One turning vector, and how many steps it has turned:
The counts run from 0 to 177.
[114 149 123  89 147 155 110 148 134 184 124 115 122 103 113 110 130 180
 123 112 138  92 116  90 133 121 118 126 137 145 125 130 129 166 129 100
 120 124 133 158 129 173 159 159  88 116 119 100 140 158 132  90  53 136
 102 154  97 129  90 107  88 167 144  80 101 164 146 161 144 163 102 158
 122 137 127 105 153  91 158 121 114  90 157] => 37
[124 149 103  88 131 167 129 172 129 158 142 150 139 101 159 122 145 187
 105 123 117  98 115 105 135 132  90 143 131 126 111 149  86 139 136  99
 125 112 102 161  92 170 146 201  92 130 130 119 154 144 113 110  74 144
 111 152  98 140  74 113  81 155 106  85  80 157 127 171 116 145 112 136
 129 123 115  85 151 130 140 106 108 112 159] => 119
[138 177 140  99 154 134 119 168 152 176  81 133 137 113 129 119 125 169
 124 122 125 107 112  70 141 123 114 138 154 147 130 124 109 176 128  96
  90 144 102 159 117 168 156 164  92 114 120 123 154 183 114  78  76 141
 125 145 102 128  89 143  99 142 123  65 113 170 151 183 148 158 100 127
 132 129 120  81 144 127 127 123  98 115 128] => 44
[146 168 119  98 142 156 126 153 127 172 127 130 100 103 129 109 119 176
  99  93 132  95 111 116 136 122 113 142 146 147 130 148  89 120 139 113
 119 116 129 185 131 180 147 186  91 112 120 115 152 186 117  78  65 143
 104 160  98 131  77  99  95 134 124  90 114 138 134 157 139 132 108 177
 103 130 124 101 141 136 151 100 103 110 155] => 106
[103 180 116 111 145 156 122 156 161 166 123 137 118 102 127 126 100 165
 128 118 129 101 128  91 132 118 129 125 146 152 122 115 102 168 127  98
  93 114  97 164 113 167 144 190  85 120 125 116 144 160 128  84  67 147
 110 129 115 128  69 117  79 156 125 100 104 158 130 190 129 141  92 146
 120 128  98 120 173 121 139 120  99  97 137] => 40
[118 148 109 110 116 123 130 161 137 183  99 116 145 111 147 119 143 165
 105 115 136 130 102  77 159 134  79 164 152 132 124 131 102 148 120 125
 117 123  98 152 110 179 161 167 120 105 108 108 145 178 120  87  53 127
 141 152  94 145  80 113  81 148 125  86  86 155 140 182 145 121 136 115
 154 100  94 101 133 125 130 131 104 117 144] => 163
[116 171  95 124 147 152 105 148 144 175 122 134 144 109 114 147 142 152
  94 103 115 113 130  97 127 135 107 132 149 157 131 146 105 172 132 109
  89 131 134 189 134 153 150 190  99 118 128 100 162 163 108  85  42 133
 131 156  86 146  72 107  97 149  98  83 113 140 132 152 135 149 119 143
 121 138  89 115 144 129 116  89 127 117 126] => 56
[128 178 136  87 147 144 127 137 129 197 124 137 143 115 114 122 132 166
 105 109 124 102 111  87 145 136 111 120 144 159 125 139 122 182 119 116
  96 147 146 180 131 152 129 163  91 139 123 112 135 180 128  84  62 143
 130 162 107 140  70 114  89 153 103  73 105 139 146 168 150 163 103 136
 138 141  88 119 143 106 126 131 107 115 137] => 47
[104 149 140  99 133 133 114 160 146 193  85 122 119 148 134 111 142 145
  98 116 138  94  99  96 153 115  90 163 138 127 135 145 116 123 125  96
 144 106 121 165 122 173 161 159 115 116 126 121 156 188 130  89  78 137
 112 154  76 124  98 100  82 151 132  88  81 165 123 176 152 128 115 154
 125 150 126  74 156 132 157 126 100 115 149] => 87
[135 163  99 133 139 157 104 153 140 182 120 120 133 114 106 135 151 172
 102 105 124 108 113  97 123 129 115 132 145 149 129 142 115 159 138 104
 102 131 137 185 130 154 157 187  90 117 128  96 168 152 108  83  56 146
 111 156  84 142  74 120  88 152 107  77 111 165 130 169 123 158 109 135
 122 136 121 112 146 127 128  90 124 116 132] => 55
[141 174  97 137 135 147 105 153 131 182 105 130 137 117 120 126 132 179
 100 115 120 110 107  87 131 130 111 128 144 137 123 146 122 176 131 100
 109 118 121 173 127 158 164 180  93 111 115  87 163 153 122  89  52 149
 104 159  84 149  72 132 101 145 118  83 112 188 132 159 121 157 109 121
 129 129 122 111 161 123 116 101 110 108 129] => 54
[112 159 113 101 130 120 125 163 135 190  94 127 136 133 129 144 164 157
  93 113 134 137 115  82 137 136  92 169 142 122 139 159 114 136 123 100
 137 126 130 182 128 145 166 169 122 130 114  97 162 174 119  76  64 124
 133 151  84 153  87 101 105 163 133  57  87 149 140 173 138 143 130 133
 145 139 106  84 131 132 120 110 129 124 138] => 70
[101 160 118 108 109 130 139 153 142 179 117 128 147 113 137 119 149 154
 105 104 118 121 113  78 150 144  88 163 151 144 128 136 103 137 116 123
 118 131  95 155 112 174 174 170 117 115 107 101 140 181 115  93  39 130
 151 140 108 145  78 102  84 149 124  84  88 131 141 184 145 117 133 118
 150 104  83  98 125 117 142 118 122 114 148] => 162
[119 181 107  98 124 163 128 150 133 164 104 150 138 136 121 139 145 167
 107 124 107 101 117  88 141 125 107 122 135 158 119 141 120 161 129  90
 109 127 111 155 115 174 163 171 102 149 109 117 153 156 105  89  42 165
 129 153 118 151  83 116  91 146 104  79  76 185 130 167 124 161 104 129
 141 135 106  96 141 111 138 112 124 113 154] => 51
[132 172  93  98 144 152 131 165 148 168 143 132 124 101 161 124 113 188
 104 117 114 110 113 115 135 129  87 151 143 137 116 143  74 158 138 103
 130 124 104 175 117 167 126 204 106 129 128 112 153 152 148  89  75 157
 123 134 116 133  70 119  86 155 118  88  93 143 140 156 127 129 118 149
 116 130  89 116 164 124 132 129 110 108 154] => 117
[126 174 115 100 144 140 122 161 125 201 127 127 129 136 141 119 126 169
 115 138 106 117 103  69 164 130  96 138 143 115 135 136 115 162 144 112
 116 150 120 177 144 153 129 144 127 126 130 105 159 160 139  61  76 146
 107 157  96 143 101 120 103 145 119  69  90 155 154 163 135 146 108 134
 130 133  84  99 156 103 122 135 116 120 133] => 140
[121 182 109 127 140 129 126 157 113 189 110 114 121 132 120 125 132 144
 103 102 143 145 125  85 144 132 101 158 145 125 128 145 105 125 133 112
 147 111 119 172 131 153 166 152 134 105 129 109 154 165 144  71  52 134
 113 137  81 150  89 100 105 156 149  69 106 155 140 167 150 128 106 167
 125 117  93 102 157 130 154 103 125 108 135] => 80
[104 161 102 137 134 141 108 140 133 202 123 109 156 135 139 134 158 145
  85 111 136 100 106  83 159 130  91 151 132 137 119 149 105 137 135 103
 132 136 147 183 129 152 133 181 123 117 127 108 158 161 122  80  81 149
 134 152  73 128  72  89  85 163 117  91  88 144 129 173 145 118 109 135
 127 151  87 117 159 135 117 114 115 105 129] => 73
[128 147 106  99 141 159 116 165 116 186 148 118 145  94 140 110 136 180
 105 116 121  91 121 103 125 138  98 127 148 127 133 155  93 141 147 114
  99 135 156 188 125 159 121 170  92 132 147 107 156 156 139  75  73 125
 110 170  77 124  76 117  78 157 129  68  92 140 136 156 143 142  96 155
 119 127 105 101 161 113 137  86 104 112 137] => 124
[137 174 135 103 149 132 105 168 146 186  97 139 133 116 113 112 126 174
 106 122 132  94  97  74 136 121 126 128 151 146 122 131 117 163 134  99
  99 153 126 170 121 163 129 169  94 129 124 110 147 178 115  76  84 152
 112 160  98 125  75 130  88 137 118  69 105 171 155 179 154 160  91 127
 135 135 117 103 145 120 113 111  94 112 121] => 45
[146 179 118 102 128 136 129 166 121 190 119 126 118 148 135 122 129 171
 104 108 111 124  89  84 140 142  94 167 146 129 147 140 114 136 140 111
 114 135  89 171 132 161 154 161 136 123 126  89 156 184 132  63  67 145
 103 147 108 157  86 100 109 122 137  75  99 141 163 162 148 129 117 151
 134 111  89  90 140 120 135 113 112 122 138] => 2
[154 158 129 104 129 144 110 163 117 190  97 120 123 138 137 100 144 162
 107 105 120  99  95  86 145 126  86 152 146 151 133 155 107 105 139 107
 138 110 120 152  99 172 150 161 109 103 116 113 151 186 128  91  61 153
 103 157  88 130  92 108  97 120 122  78 107 160 141 177 164 137 102 145
 127 105 118  98 135 143 145 104  96 125 142] => 96
[103 151 134 101 121 123 125 162 150 192  84 119 117 148 147 108 135 146
 108 115 129 109  97  90 163 114  98 157 139 117 140 142 117 137 121  98
 139  98 109 159 111 172 162 154 118 117 123 126 155 185 133  86  72 136
 121 153  80 124  97 104  75 148 143  85  87 169 110 190 157 116 124 147
 129 119 118  85 156 137 147 124  90 117 139] => 86
[132 157 120  91 134 159 144 172 143 156 115 143 132 108 165 102 148 165
  97  95 125 100 115 108 123 141 106 150 168 148 129 141  91 128 125 106
  91 112 109 164  99 183 135 189  93 142 136 133 148 180 123 100  78 140
 132 165 104 123  81 114  66 125 106  99  85 135 130 168 154 129 110 155
 125 130 119  96 149 136 154 118 100 121 147] => 110
[136 164 104 111 121 143 110 149 143 192 120 107 119 123 151 111 118 161
  95  93 121  82  98 117 144 118  85 130 155 153 116 142  94 143 115 121
 126 104 121 162 100 182 122 173 102 103 130 118 145 182 140  93  57 165
 123 145  93 112  86 103  71 134  98 106  87 146 108 164 145 117 116 152
 111 111 103 125 163 135 156 128  93 115 140] => 100
[ 99 186  92 112 129 159 123 153 130 181 134 141 130 140 139 137 128 157
 121 133  91 129 117  80 144 131  92 141 155 143 136 131 116 167 137 111
 111 129  95 168 122 176 161 151 142 123 142 108 160 160 127  88  42 140
 114 134 101 155  80 113 107 151 103  94  79 151 145 157 132 132 118 151
 119 120  65 104 158  94 149 111 134 123 140] => 144
[103 157  98 110 139 157 137 148 120 160 118 146 130 106 136 116 137 152
 111 108 149 118 137  85 145 128 105 137 149 157 123 126  92 132 114 131
 120 120 101 158 107 178 183 171 109 100 119 133 132 180 116  77  51 138
 146 140 109 139  95 109  89 155 134  89  85 150 149 172 145 117 115 159
 128 116  98  98 136 127 184 119 131 103 144] => 171
[105 158 120  80 135 137 137 149 139 175 122 128 120 105 150 122 129 185
 117 125 129 116 118  77 160 123  90 161 129 138 122 131  88 151 133 103
 116 125  83 146 111 178 169 184 105 112 116 125 134 160 126 103  66 138
 129 135 110 139  96 119  83 152 135  74  78 133 158 174 137 134 126 131
 138 115  84  91 143 118 152 147 112 100 169] => 25
[124 167 120 113 155 146 111 181 154 178 130 137 127 123 141 122 120 181
 118 130 130 112 102  84 123 132 118 150 146 125 144 119 114 154 141  86
 113 126 115 174 133 173 139 184 110 127 138  99 174 153 132  81  86 143
  87 150  84 131  89 115  90 162 139  96 100 158 148 167 131 150  96 151
 118 143 115  94 184 105 125 106 112 101 134] => 132
[119 147 125 105 125 130 125 159 154 197 119 107 133 108 155 108 125 181
 102  99 152 111  99  88 152 141 107 158 149 136 128 116 103 156 127 121
 122 132 121 167 131 177 134 181 105 107 129 100 137 175 160  89  76 141
 113 159  90 129  88 111  82 146 159  92  95 130 151 175 166 126 120 144
 143 120  97 125 162 106 144 150  97  91 149] => 21
[ 93 161  91 124 134 142 124 145 122 191 105 141 147 135 154 132 144 149
 101 131 141 130 128  84 174 124  74 149 140 121 110 139 102 150 117 111
 141 119 110 166 113 159 155 164 134 102 132 138 157 165 138  88  58 146
 137 145  80 142 101 110  88 162 112  91  79 166 132 174 143 121 113 140
 132 133  87  85 163 132 152 130 117 112 131] => 76
[ 77 162 120 113 130 144 123 141 150 179 120 151 132 122 148 130 134 145
 107 119 119 119 119  86 175 132  96 148 160 140 132 125 113 162 114 120
  89 125  99 180 142 176 166 151 112 108 141 124 149 185 118  73  62 132
 140 159  83 147  94 111  90 149 112 113  86 131 133 176 149 117 145 142
 127 138  82  92 143  99 153 137 108 110 143] => 153
[129 171  94  79 145 146 134 149 148 178 126 120 128 111 151 122 132 196
  96  97 118  91 115 109 139 143  90 153 147 157 120 143  89 156 132 104
 128 138 128 178 127 165 120 203 101 130 118 103 149 164 141  95  67 162
 121 141 113 135  77 106 101 157 120  87  87 121 144 147 130 141 117 156
 118 143  97 120 140 120 134 134 119 107 160] => 116
[102 172 121 133 122 137 112 152 128 194 121 122 138 130 136 124 144 139
 101 100 145 123 116  98 132 138 111 147 157 144 144 140 110 121 130 111
 128 101 129 177 112 161 161 170 125 113 143 110 154 162 139 100  62 138
 106 144  63 128  77 101  75 161 135 100 105 163 127 175 160 121 103 172
 120 131 106 113 176 137 158  99 117 115 119] => 82
[145 165 124  70 125 133 150 171 141 156 100 130 113 114 159 112 129 179
  99 104 123 104 104  99 136 130  94 148 163 127 131 144  88 141 124 105
 117 125 103 166 109 179 129 168 103 153 105 127 146 191 125  77  71 147
 138 164 113 138  95 125  81 129 129  69  92 134 138 163 159 138 116 142
 131 122 115  87 134 118 134 137  94 122 158] => 112
[112 159  95 112 115 134 121 149 142 188 121 112 132 125 159 124 136 172
  92 116 103 108 102  92 147 133  70 156 154 118 135 135 104 157 132 118
 118 126  89 159 107 179 147 162 123 114 126 108 159 185 132  87  58 150
 123 133 107 143  98 109  75 124 114 109  78 133 131 167 143 104 139 141
 132  99  70 110 138 107 145 131 107 128 142] => 7
[105 156 117 129 113 145 125 161 147 187 109 150 118 139 141 118 137 148
 104 122 125 104  88  66 160 122 109 149 142 120 124 122 121 126 130 106
 109 134  96 160 139 176 179 155 117 123 128 116 154 189 113  59  80 164
 124 157  92 145  92 115  92 127 122 108  71 166 136 185 144 127 123 133
 132 132 117  90 153  99 150 133 100  97 140] => 155
[122 156 119 106 135 154 117 156 123 186 142 124 154  82 141 107 130 172
 122 109 139  98 122  87 144 131 105 126 149 149 120 129  93 154 130 124
 110 125 122 159  99 174 144 182  90  97 143 113 130 157 144 113  69 135
 110 145  85 118  78 125  59 145 116  84  98 149 143 192 154 138  99 129
 131 107  77 120 161 123 144 118  94 113 123] => 31
[111 158 102 122 122 157 123 146 111 184 114 135 130 141 128 130 152 147
  99 122 142 111 115  84 151 115  89 154 132 137 121 150 107 107 140 106
 141 116 125 157 114 173 180 158 129 112 120 130 159 165 115  68  63 155
 131 153  73 143 104 100  95 150 131  81  72 177 141 159 144 132 107 152
 126 133 105  91 140 132 159  96 132 107 136] => 78
[122 131 116 139 115 127 116 162 150 194 104 111 141 113 137 113 154 172
 104 116 133  98  93  65 157 121  86 158 145 130 119 133 114 140 121 119
 124 123 109 153 101 174 169 172 110  94 118 102 148 172 111  87  69 138
 136 149  86 138  92 118  81 148 124  88  85 166 132 181 140 125 130 115
 152 109 117  96 137 119 148 129 106 114 141] => 164
[107 194 110 110 155 152 114 139 162 166 118 121 120 102 127 117 102 177
 121 101 135 108 133  89 129 129 135 137 157 151 133 121 106 181 134 105
 108 135 103 170 132 174 146 183  89 112 129 110 139 168 135  94  55 136
 111 134 111 138  76 118  91 177 128  87 115 147 144 170 140 145 105 160
 118 135  94 114 164 113 145 131 120 100 141] => 39
[130 166 130  99 146 144 119 158 132 200 110 140 137 124 109 117 139 168
 113 111 129  91 111  86 143 123 125 127 138 163 131 139 129 156 128  97
  99 158 142 168 130 155 132 173  90 131 123 107 142 175 112  75  72 156
 119 161 106 128  81 114  88 150 113  70 104 155 149 175 153 162  93 131
 136 140 106 115 140 122 112 115 101 105 126] => 46
